In the rows, zero is written as 128.
Where one turn sends some rows of the set: a few examples, then the rows asked:
bam: [111 149 128 112 119 132 119 139 122 119 121 155 152 104 124 117 162 143
 115 119 112 151 127]
gefo: [106 152 116 144 148 127 149 142 118 149 120 157 124  87 134 153 129 162
 127 112 115 126 132]
Mened: [108 154 102 117 110 146 125 169 109 125 117 152 138 121 114 126 129 136
  91 112 143 153 133]
Fupur: [ 89 109 122 129 104  94 132 129 123 113 120 146 126 101 132 116 143 145
  95 112 133 120 119]
Gato: [ 87 124  98 127 117 111 139 156 107 110 126 130 115  83 135 136 142 110
 136 103 137 104 122]
poto: [112 151 122 147 142 112 135 150 104 124 112 104 124 116 117 123 127 143
 123 108 108 131 113]
lezi: [102 141 123 146 125 119 132 157 114 124 167 137 113 106 112 102 106 139
 104 130 141 114 137]
rir: [ 80 131 123 135 119  94 152 142  92 134 109 145 102 104 106 122 134 138
 125 102 113 119 139]
sut: [ 68 120 128 107 123 127 132 129  99 116 123 148 116 101 130 117 128 120
 135 101 135 109 110]
Timap: [ 80 141 145 135 123 140 141 148 112 135 115 145 136 116 109 136 140 149
 118 135 108 146 103]
Lag: [100 142 127 111 136 120 156 166  86 127 164 131 136  97 124 117 109 131
  97 125 149 122 147]
ponom: [109 144 136 121 137 135 143 173 117 138 130 163 144  99 130 130 152 145
 147 117  99 114 114]
duri: [ 76 126 113 142 119 136 134 161 124 126 137 151 140 101 161 118 111 134
 127 108 146 141 134]
Teleb: [ 74 135 116 115 128 139 118 145 112 121 138 146 136 119 155 141 112 136
  94 102 140 125 151]
lub: [ 91 143 115 112 117 134 146 163 100 144 117 173 123 107 104 138 137 129
 114 116 121 100  99]
fubeg: [ 83 108 123 117 147 123 139 153 142 127 143 156 129  83 120 131 140 155
 131 131 128 156 128]
les: [ 95 150 119 148 111 119 143 157 114 143 132 158 128 125 142 130 105 150
  91 106 109 120 130]
pupiz: [118 162 126  99 122 130 119 138  91 141 125 140 123  98 124 148 126 156
 105 103 115 144 116]
vami: [105 112 106 122 104 105 110 162 126 115 129 136 120 100 130 132 133 152
  84 111 143 141 141]
Dod: [ 92 132 116 132 144 124 158 183  98 136 114 137 128 112 129 121 102 146
 118 104 134 153 153]
Bivoz: [100 132 131 103 110 123 154 146  92 112 160 139 116  82 109 119 117 130
 101 132 143 130 124]
nud: [ 97 143 132 126 112 147 156 155 114 110 160 154 126  99 113 124 127 139
 104 136 152 130 146]
mas: [ 75 119 124 122 132 107 126 174 135 143 158 147 149 102 119 136 151 142
 114 139 115 138 118]
buzes: [105  99 119 115 133 112 151 188 110 122 127 132 120  95 138 129 113 144
 120 106 133 107 101]
Nerud: [ 99 140 114 128 139 115 116 171 101 162 121 139 122  85 105 130 131 153
 130 122 125 161 130]
gepig: [ 87 133 119 128 135 103 145 156  96 134 158 139 120  88  99 111 129 126
 109 135 147 110 148]
felov: [100 130 128 122 139  98 112 157 110 125 121 128 118 100 108 127 153 147
 124 116  95 138 156]
lali: [ 97 126 153  98 133 117 129 149 111 112 149 119 121 122 125 116 125 153
 130 102 111 145 115]
tovo: [117 142 106 116 162 124 144 149 135 106 139 126 146 104 135 141 151 138
 118 107 133 116 131]
Riv: [ 60 108 111 104 124 122 120 165 103 125 132 143 112  92 118 150 129 117
 114 122 128 110 118]
gakek: [ 83 118 130  98 130 127 130 171 102 124 117 150 132 121 108 133 161 140
 116 107 152 105 138]
senir: [ 94 126 132 125 123 121 143 174 109 130 122 152 137 114 134 117 151 153
 136  93 158 123 156]
lutu: [108 143 125 128 130 137 157 153 111 115 159 149 108  95 108 122 120 134
 118 126 143  91 127]
sezol: [118 141 124 103 129 115 104 162 119 131 156 131 124 108 118 108 135 145
 135 100 125 132 100]
vepa: [ 98 126 131  97 173 130 130 180 103 136 121 137 144 103 121 130 129 147
 124 120 109 140 144]
fiko: [104 142 122 100 147 102 143 145 115 127 154 137 138 100 142 159 148 149
 113 101 115 110 147]
Nub: [100 113 128 106 134 129 137 170 115 138 137 159 135 111 152 128 100 159
  99 103 137 108 108]
lidop: [ 97 145 111 118 152 123 147 168  98 137 114 120 153 101 119 161 139 134
  95 131 115 133 119]
tozur: [ 89 135 112 124 111 133 106 189 106 124 145 127 124 117 142 131 115 129
 121  99 142 136 143]
Zali: [118 134 122 141 133 106 129 167 128 128 137 135 126  98 143 135 123 152
 116 116  79 122 123]
sek: [106 123  91 105 133 116 152 158  97 119 103 135 111  82 107 134 117 127
 104 113 130 136 113]
gof: [117 127 114  91 150 123 129 142 114 120 121 141 142  82 133 131 122 142
  98 124 101 141 107]

sut moves to duri
lutu moves to lezi
buzes moves to vami
Now find these:
gof moves to bam
lidop moves to pupiz
les moves to rir
lali moves to fubeg

